One vector is turned by the same rotation once a step. Each row is the vector after some number of steps, and that number follows the row.
The counts run from 0 to 514.
16,-11,11,34,-11,5,13,10,31,-28,23,22,6,-8,-29,-33,-34,28,32,-4,69,53,39,22,17,-20,-24,-34,-16,27,-31,9,11,34,-43,22,9,13,17,8,-7,-26,1,-32,-4,51,18,13,22,-11,82,-4,9,-25,-23,-27,-19,-19,15,-19,23,27 : 350
12,-19,-6,24,-11,4,-2,-3,15,-23,-14,-15,-7,12,-59,-31,-35,5,2,4,68,25,48,23,34,-38,-8,-14,-22,51,-44,-7,15,50,-27,39,23,23,-20,-7,-15,-13,-2,-37,-27,34,22,-12,16,26,71,7,-9,-32,8,9,-2,-10,-2,-32,34,25 : 367
-14,-28,3,15,-6,2,-9,40,32,-15,-6,-3,-19,5,-38,-49,-26,12,-1,-36,48,14,37,21,50,-17,-34,-46,-32,47,-32,11,9,10,-13,-2,33,32,-8,13,-13,17,-4,-7,-14,9,23,6,-7,-2,85,7,29,-28,-31,7,-24,1,-5,-48,40,44 : 265
34,-49,-8,23,12,-29,-9,16,24,-1,18,-3,-3,14,-26,-42,-34,19,7,-5,44,35,44,22,47,-31,-22,-34,-11,31,-25,-1,29,51,-13,29,-26,-4,7,-21,-25,-1,16,-16,10,44,47,-2,11,-8,80,-14,11,-27,-10,9,-12,11,2,-35,19,38 : 207
4,-47,0,9,12,-8,-19,31,40,-21,-2,-12,-10,13,-35,-41,-23,21,-19,-32,31,8,45,19,46,-32,-31,-63,-43,44,-26,3,9,30,-15,-1,9,28,-2,-6,-17,12,10,-5,7,7,30,10,-14,-2,72,1,29,-44,-29,-3,-2,-1,2,-40,37,43 : 222
17,-41,10,31,15,11,-18,5,29,-37,-8,8,-22,12,-67,-24,-2,4,-4,-11,38,14,55,20,40,-59,-38,-26,-27,35,-30,12,8,53,-18,-3,7,30,-7,26,-35,6,0,16,-9,24,21,6,-9,-8,61,1,20,-39,-13,-2,3,1,16,-42,42,27 : 186
16,-26,20,22,10,7,22,27,30,-16,26,19,12,5,-18,-39,-32,7,22,7,64,46,51,33,32,-28,-39,-39,-6,8,-16,25,10,47,-41,7,-31,14,1,23,-28,-8,3,-14,-35,23,24,19,5,-24,74,-22,18,-15,-17,3,-5,-7,18,-17,43,33 : 28
7,-13,5,-8,22,-3,10,-2,39,-33,-9,-21,5,2,-36,-21,-29,19,-18,10,60,14,63,24,36,-52,-38,-53,-41,15,-33,9,15,39,-49,11,-4,33,-15,5,-18,-12,10,-25,-30,15,5,16,3,12,48,4,9,-42,-10,-21,16,-27,26,-24,49,16 : 188
-8,-29,5,13,5,3,13,45,40,-1,20,-3,23,2,-11,-36,-37,26,0,-21,66,18,41,37,28,-5,-30,-61,-18,44,-21,15,12,10,-49,6,-2,18,3,0,-9,-1,-8,1,-18,-1,37,18,-11,-18,90,-4,14,-20,-33,1,-9,2,1,-19,48,39 : 124
2,-13,-17,15,4,-4,12,12,28,-1,-23,-19,9,7,-33,-24,-32,26,0,5,71,4,57,22,35,-27,-17,-18,-4,55,-28,6,41,22,-58,25,16,8,-19,-13,-8,4,-13,2,-11,39,50,-10,16,4,85,18,-10,-31,-15,3,-1,10,-9,-21,35,32 : 15
15,-18,6,15,-16,10,11,17,34,-35,-19,-1,-7,15,-43,-39,-47,1,5,4,54,41,51,15,34,-43,-13,-26,-20,30,-34,11,7,63,-28,17,13,30,-22,9,-20,1,-3,-53,-28,18,13,-4,16,17,66,3,14,-36,-5,5,-4,-22,6,-18,41,34 : 498
17,-25,-3,20,-3,-3,17,7,17,-9,1,-15,10,16,-34,-38,-45,-2,10,19,73,35,54,32,36,-28,-18,-17,-7,33,-31,3,21,51,-37,40,-16,11,-19,-10,-19,-19,3,-37,-44,33,28,-4,19,10,74,-7,-12,-20,6,20,3,-2,3,-22,32,28 : 154
13,-20,-2,-8,33,-19,24,12,39,-9,4,-14,16,2,-8,-21,-33,27,-12,16,62,15,68,25,39,-42,-39,-50,-19,12,-16,19,28,35,-59,9,-31,12,-9,-7,-21,3,6,-2,-21,18,33,9,6,-14,62,-5,8,-35,-20,-6,10,-1,13,-15,53,20 : 64
33,-44,9,20,23,-20,-6,10,31,-18,44,8,10,0,-25,-30,-27,31,2,-1,50,35,42,30,30,-37,-32,-59,-32,19,-28,1,11,42,-29,25,-34,6,21,-12,-22,-24,16,-7,4,28,24,15,-7,-16,67,-22,15,-30,-13,-14,-1,-7,17,-33,36,22 : 480
11,-13,8,-2,20,-5,9,-9,30,-36,-4,-17,2,2,-41,-23,-30,15,-12,14,64,17,60,27,35,-53,-35,-46,-42,14,-36,9,10,40,-43,20,-7,35,-13,3,-17,-18,10,-20,-36,17,3,15,0,13,47,-1,4,-39,-5,-18,14,-26,25,-30,52,12 : 144
22,-28,-22,15,20,-37,-9,-6,12,0,2,-18,-9,3,-40,-27,-23,29,-5,6,59,4,57,23,52,-38,-26,-20,-14,43,-40,-2,41,28,-27,42,-7,1,-2,-21,-16,1,4,10,-7,46,40,-13,11,0,76,4,-5,-30,-6,2,-10,16,-6,-50,33,18 : 288
19,-12,-5,20,13,-19,16,8,32,-6,20,10,11,-12,-16,-23,-28,41,21,9,70,31,53,19,27,-22,-35,-31,0,22,-24,14,38,27,-59,24,-16,-3,13,-6,-12,-8,2,1,2,59,36,7,24,-24,83,-4,4,-25,-24,-27,-12,2,11,-20,28,22 : 474
-7,-32,9,30,-3,12,-1,41,22,-5,8,1,-8,17,-33,-52,-21,-7,22,-26,58,31,43,35,50,-8,-44,-28,-15,32,-22,17,6,28,-11,5,2,21,-5,18,-26,0,6,-18,-38,23,26,17,3,-12,82,-10,14,-9,-20,19,-16,8,4,-41,24,50 : 389
21,-28,-20,4,17,-32,2,11,30,-4,-21,-24,-7,17,-27,-40,-35,15,-9,5,45,14,63,14,57,-41,-21,-27,-13,35,-28,4,37,48,-25,25,-7,6,-17,-21,-21,20,8,-18,-5,38,46,-14,20,7,70,4,6,-38,-9,12,-8,5,-4,-32,30,32 : 375
3,-51,0,40,3,4,-19,33,27,-7,16,2,0,9,-44,-33,-17,24,5,-35,48,13,35,31,30,-15,-24,-42,-23,64,-31,-2,16,19,-22,14,15,11,11,-5,-18,-2,-1,12,13,27,44,9,-13,-12,93,-3,10,-27,-25,-2,-10,14,-5,-41,27,44 : 485
14,-52,12,38,10,4,-23,22,20,-22,28,17,-14,4,-55,-36,-8,17,1,-28,40,17,35,29,35,-37,-32,-45,-33,48,-35,2,2,29,-6,10,1,24,14,14,-23,-8,-3,21,-3,10,24,9,-22,-16,79,-9,22,-23,-20,1,-12,6,7,-52,40,32 : 442
18,-19,-8,30,-15,5,2,-3,13,-25,-13,-6,-7,10,-61,-28,-35,2,5,7,68,25,47,22,34,-44,-8,-8,-14,53,-43,-1,18,51,-25,42,19,20,-19,-1,-17,-9,-10,-26,-27,36,21,-15,15,20,72,5,-9,-31,6,10,-5,-6,-1,-33,33,26 : 323
15,-22,-3,21,27,-1,-5,-7,34,-26,-12,8,-14,-5,-51,-11,1,31,3,-3,51,2,64,12,32,-52,-42,-24,-15,31,-25,16,30,28,-49,0,11,16,1,20,-23,6,-6,38,2,47,30,2,3,-18,70,13,11,-43,-25,-24,-1,5,12,-37,39,19 : 414
-9,-7,-12,8,-14,6,8,18,39,-17,-28,-14,3,-1,-34,-30,-38,31,3,-17,65,16,47,14,28,-19,-14,-36,-20,54,-32,4,23,17,-50,16,44,25,-12,-8,3,0,-9,-28,-2,32,29,-1,16,13,85,24,6,-39,-23,-19,-10,-11,-3,-22,33,30 : 227
-4,-21,-1,29,-2,6,-20,8,23,-30,-11,-3,-32,4,-62,-36,-9,11,14,-30,49,18,42,20,44,-28,-38,-26,-36,43,-41,0,12,21,-9,8,41,31,-1,16,-12,-5,9,-17,-8,45,14,12,5,7,75,13,13,-33,-21,-18,-16,-8,11,-54,18,33 : 493
9,-45,1,40,3,14,-20,12,19,-26,-5,4,-14,8,-70,-22,-9,18,-7,-18,49,-1,45,24,32,-46,-17,-28,-23,62,-36,4,10,32,-22,13,24,23,-5,12,-25,2,-13,26,-4,19,33,-8,-14,-3,78,6,4,-32,-12,6,-4,12,-6,-44,42,31 : 229
15,-27,15,18,12,11,10,12,39,-35,12,18,16,-4,-39,-15,-29,31,-14,2,59,13,49,21,14,-53,-19,-56,-29,39,-26,12,4,39,-55,5,0,31,-3,14,-19,-10,-18,17,-13,-9,16,2,-13,-14,63,-4,16,-40,-19,-9,6,-13,9,-19,71,14 : 496
15,-18,-7,32,-6,-5,6,10,13,-4,-4,-2,-15,12,-39,-42,-30,1,28,3,66,36,52,25,48,-23,-30,1,3,30,-33,9,31,44,-18,33,-1,7,-9,0,-20,-3,4,-28,-27,60,36,-3,28,1,83,-2,-5,-16,-5,13,-19,8,2,-36,14,38 : 23
4,-9,0,9,11,-24,-3,-3,27,-22,25,-5,-6,-24,-31,-27,-31,44,1,-12,66,18,40,18,33,-24,-34,-52,-44,35,-47,-6,17,1,-41,29,22,24,15,-13,3,-24,6,-13,-4,32,5,13,4,-1,75,10,9,-34,-26,-38,-18,-20,13,-49,37,11 : 85
7,0,8,17,-13,-13,18,12,22,-20,27,10,2,-17,-23,-43,-43,23,25,2,77,45,37,20,33,-12,-29,-36,-18,22,-40,7,12,22,-36,34,8,21,5,4,-1,-25,-1,-41,-30,34,1,9,21,-1,82,-7,9,-16,-17,-13,-28,-25,12,-34,37,18 : 482
-5,-9,4,17,3,-5,17,30,33,-2,18,18,7,-18,-10,-33,-28,33,19,-12,72,20,48,25,37,-9,-38,-39,-6,32,-23,23,26,5,-53,5,4,13,6,14,-8,4,-12,15,-18,28,28,12,9,-31,96,1,15,-14,-40,-12,-26,3,1,-31,43,27 : 255
